In the rows, zero is written as 128.
Each path below is one point turned by a fixed rotation once a step. After each direction that follows a path, write how fast that rotation turns it, in degrees each step (0 if it stays still).
Each turn is a multiple of 5 degrees from 10 to 175, or 0.
Each row of a path follows its step; steps can be skipped.
Rotation 1:
step 0: [137 131 133 131 123 121 122 142 119 119 128 104 142 137 131 130 126 134
 118 123 126 120 112 131 128 133 128 143 134 127 112 121 129 123 124 139
 143 125 127 122 126 122 134 140 119 132 124 129 122 120 122]
step 1: [138 132 136 112 130 131 139 147 130 119 140 119 127 129 141 137 121 135
 148 118 129 115 125 128 128 121 134 126 137 130 133 134 127 127 117 128
 123 117 126 137 127 133 128 139 128 128 113 131 115 139 126]
step 2: [125 139 149 118 132 134 122 123 128 122 141 137 125 107 135 131 124 124
 135 130 110 114 134 126 134 126 125 120 140 140 122 139 130 128 134 127
 123 132 143 125 133 129 121 130 124 120 135 132 125 127 139]
step 3: [114 127 134 126 125 132 107 135 128 126 115 131 133 123 145 136 125 122
 119 133 117 142 122 128 129 125 119 127 137 144 119 108 141 133 136 122
 126 132 134 139 132 133 121 134 122 129 128 127 140 125 124]
step 4: [128 125 128 138 126 119 119 131 132 123 111 130 125 125 138 132 141 129
 125 142 129 132 123 125 126 130 128 135 131 128 134 123 125 131 133 132
 113 103 116 149 122 142 136 132 125 130 131 126 108 130 125]
step 5: [129 116 121 146 137 125 138 145 133 120 126 134 119 115 119 113 123 119
 133 134 120 122 134 125 126 130 127 116 118 129 128 132 124 129 128 133
 101 121 127 123 135 128 134 138 135 117 134 134 124 128 124]
step 6: [129 126 124 131 132 136 137 123 122 146 111 138 123 123 132 124 109 112
 125 127 136 128 135 121 117 123 123 132 125 137 124 139 133 136 127 132
 125 130 128 119 133 119 121 127 118 131 134 143 137 114 115]
step 7: [134 139 109 137 130 133 130 131 120 150 122 124 138 115 124 124 127 133
 121 125 130 138 132 131 136 130 130 143 133 124 126 128 132 126 124 138
 138 119 140 143 121 123 140 126 120 146 132 123 130 118 124]
step 8: [129 133 125 144 132 127 134 127 116 122 137 120 125 125 120 118 122 148
 135 118 125 132 118 135 125 118 129 123 136 121 133 129 113 138 111 120
 126 119 119 139 116 122 144 132 126 128 121 131 140 130 131]
step 9: [117 140 147 121 138 119 138 139 132 123 133 117 124 129 126 116 117 124
 131 128 129 122 122 120 122 121 133 132 133 127 131 134 118 128 130 126
 134 138 125 124 132 112 139 113 111 111 132 135 131 126 136]
[133 129 124 130 130 127 129 127 130 134 129 125 129 131 125 130 127 132
 131 129 130 125 131 129 128 127 127 130 127 133 127 126 125 129 126 128
 130 127 129 126 128 126 129 130 126 125 127 127 130 123 128]	45
[129 127 125 128 131 128 128 126 129 128 127 121 127 122 124 128 123 128
 124 127 130 126 129 126 129 129 129 129 127 126 128 130 126 126 127 127
 129 131 124 129 124 126 128 128 128 132 126 130 130 131 127]	40
Rotation 2:
step 0: [128 123 133 133 131 133 140 133 128 140 130 127 123 134 124 140 136 145
 135 126 122 129 123 130 109 132 134 122 126 129 124 136 120 110 130 126
 139 127 120 126 122 118 122 133 134 131 121 136 130 135 144]
step 1: [122 124 131 123 121 133 144 135 133 154 119 127 128 134 130 120 122 126
 121 138 129 136 119 122 115 133 128 132 135 127 135 120 132 124 115 128
 129 132 137 132 128 134 120 122 134 129 121 136 132 137 137]
step 2: [122 127 116 133 123 115 137 132 132 139 141 127 136 126 122 129 134 115
 133 133 119 135 127 126 122 137 131 124 139 133 135 131 129 117 131 143
 132 136 127 139 125 121 118 130 138 115 126 124 143 128 127]
step 3: [122 118 120 152 138 132 131 136 136 134 116 120 133 133 122 125 121 121
 124 132 131 120 131 136 121 124 140 132 139 145 131 132 124 125 122 129
 138 123 117 127 129 120 117 129 129 125 130 134 132 132 128]
step 4: [132 135 125 130 131 138 129 140 142 131 133 141 127 136 118 130 113 127
 127 133 121 128 130 126 125 135 126 127 141 137 123 117 137 121 121 136
 129 129 127 135 121 118 125 120 117 119 142 143 126 125 134]
step 5: [135 133 123 135 132 123 121 128 127 134 126 133 122 123 127 122 121 120
 138 134 122 135 135 139 114 132 131 128 121 134 129 127 157 119 131 116
 141 135 123 136 131 122 118 129 134 123 129 132 127 122 134]
step 6: [128 131 115 126 129 129 128 138 125 132 131 126 118 130 122 122 106 129
 133 121 120 123 129 146 127 132 126 134 129 119 145 131 131 121 108 127
 134 114 117 132 127 133 121 128 126 125 126 125 131 125 129]
step 7: [130 122 119 130 123 129 122 139 124 135 130 140 121 132 123 134 139 147
 127 127 129 126 133 137 126 140 132 122 125 121 134 121 140 117 121 144
 144 127 124 116 121 121 120 127 127 125 123 136 125 127 121]
step 8: [123 130 136 138 131 136 133 145 121 129 113 125 118 136 125 123 130 143
 126 135 117 127 123 127 112 133 122 119 129 115 137 129 131 119 129 122
 137 128 132 136 124 123 120 133 142 128 129 126 128 126 138]
step 9: [123 135 128 131 121 131 148 140 120 143 139 130 129 121 122 121 128 135
 125 134 125 134 131 124 134 135 120 138 127 129 146 125 134 116 122 131
 130 131 129 128 133 125 123 123 138 135 133 132 139 144 131]
[131 128 128 127 127 133 130 129 128 126 123 125 133 128 130 128 123 129
 128 125 127 128 129 130 125 126 125 127 128 129 131 127 126 132 127 126
 129 124 129 129 131 127 124 126 126 128 127 125 130 133 130]	140
[127 130 132 131 128 127 125 130 129 125 131 132 128 125 128 127 126 133
 129 126 129 127 129 132 126 127 128 127 123 126 132 131 131 128 125 129
 128 128 131 127 126 132 127 130 125 127 129 126 124 127 129]	40
Rotation 3:
step 0: [152 125 131 122 112 108 126 140 127 141 115 121 127 142 126 127 121 125
 134 124 129 132 142 137 121 130 116 134 134 125 120 131 123 132 139 131
 136 121 134 130 128 129 125 128 126 125 131 123 125 134 128]
step 1: [129 140 142 140 130 125 128 124 110 129 138 121 121 120 130 141 137 125
 140 131 125 134 134 122 114 145 120 118 135 137 129 117 125 130 140 123
 134 132 132 134 129 133 125 119 132 137 127 122 121 127 127]
step 2: [131 116 129 133 133 136 117 137 140 122 130 135 123 126 137 145 128 135
 126 120 141 131 127 144 138 129 128 120 130 129 129 128 122 125 138 134
 130 135 121 130 130 132 121 123 135 141 122 109 127 129 146]
step 3: [129 132 143 134 129 133 127 126 132 137 119 122 130 134 123 134 133 118
 130 122 121 125 119 137 139 135 126 138 126 128 123 123 136 129 135 137
 127 117 125 130 148 125 127 138 128 121 103 133 139 120 138]
step 4: [121 127 135 130 132 119 115 128 122 135 124 110 123 132 132 123 120 137
 124 141 133 134 130 121 132 130 146 137 124 140 121 133 131 125 127 123
 140 131 119 143 136 124 120 120 117 117 127 125 115 118 133]
step 5: [127 119 133 124 130 124 121 134 109 126 132 126 140 117 134 129 115 131
 120 135 120 118 141 144 133 129 125 136 135 141 138 120 128 109 134 132
 128 124 131 136 123 121 134 140 135 129 132 125 130 135 128]
step 6: [125 131 127 133 132 132 129 137 123 129 122 116 115 128 121 123 129 124
 131 142 117 138 124 122 134 119 132 133 127 129 128 114 137 131 135 144
 121 139 136 124 110 121 132 127 141 145 123 123 137 126 140]
step 7: [147 124 131 122 135 128 126 140 133 135 128 125 128 134 113 133 120 129
 137 125 119 127 146 124 121 120 126 138 134 111 120 127 127 127 130 136
 130 129 121 124 128 121 115 125 115 120 130 116 126 135 139]
step 8: [144 134 136 134 137 129 122 130 123 140 136 127 121 123 117 122 132 121
 139 129 134 125 131 128 106 129 122 125 128 138 136 127 126 127 134 122
 136 125 136 148 132 131 118 140 131 136 123 126 131 117 118]
step 9: [128 130 133 133 134 125 129 142 120 123 128 129 118 124 134 149 125 137
 129 126 157 127 124 120 143 127 125 127 132 127 129 124 125 124 129 134
 136 118 118 135 116 133 121 125 130 141 129 121 132 123 128]
[129 129 127 128 131 125 127 130 132 130 127 127 127 129 130 124 129 127
 127 131 129 132 123 128 127 124 129 126 128 132 125 129 128 128 126 126
 128 131 130 129 131 129 129 126 128 135 132 127 128 126 131]	160
[121 122 129 128 128 128 128 128 129 128 129 126 128 128 129 128 130 129
 128 127 124 129 127 133 133 131 129 127 126 130 129 127 127 128 132 128
 130 128 128 127 133 127 127 126 126 127 129 131 125 125 130]	40
[128 127 126 129 131 128 127 129 125 128 132 127 128 125 129 130 127 128
 129 125 131 130 129 132 128 127 132 126 131 129 135 127 127 127 126 126
 126 126 129 129 127 126 132 122 132 131 127 130 129 129 126]	100
[132 128 125 128 126 125 130 131 131 128 135 128 130 128 124 132 129 128
 129 128 128 130 128 125 126 129 124 123 126 128 129 129 127 129 133 130
 125 129 126 128 130 126 125 126 129 130 127 128 129 124 129]	55
[122 130 124 127 127 125 125 128 128 128 132 127 123 129 133 131 125 125
 129 130 128 126 129 128 126 127 126 126 127 128 127 126 125 130 128 126
 131 128 129 129 130 124 127 132 127 127 129 126 133 130 126]	95
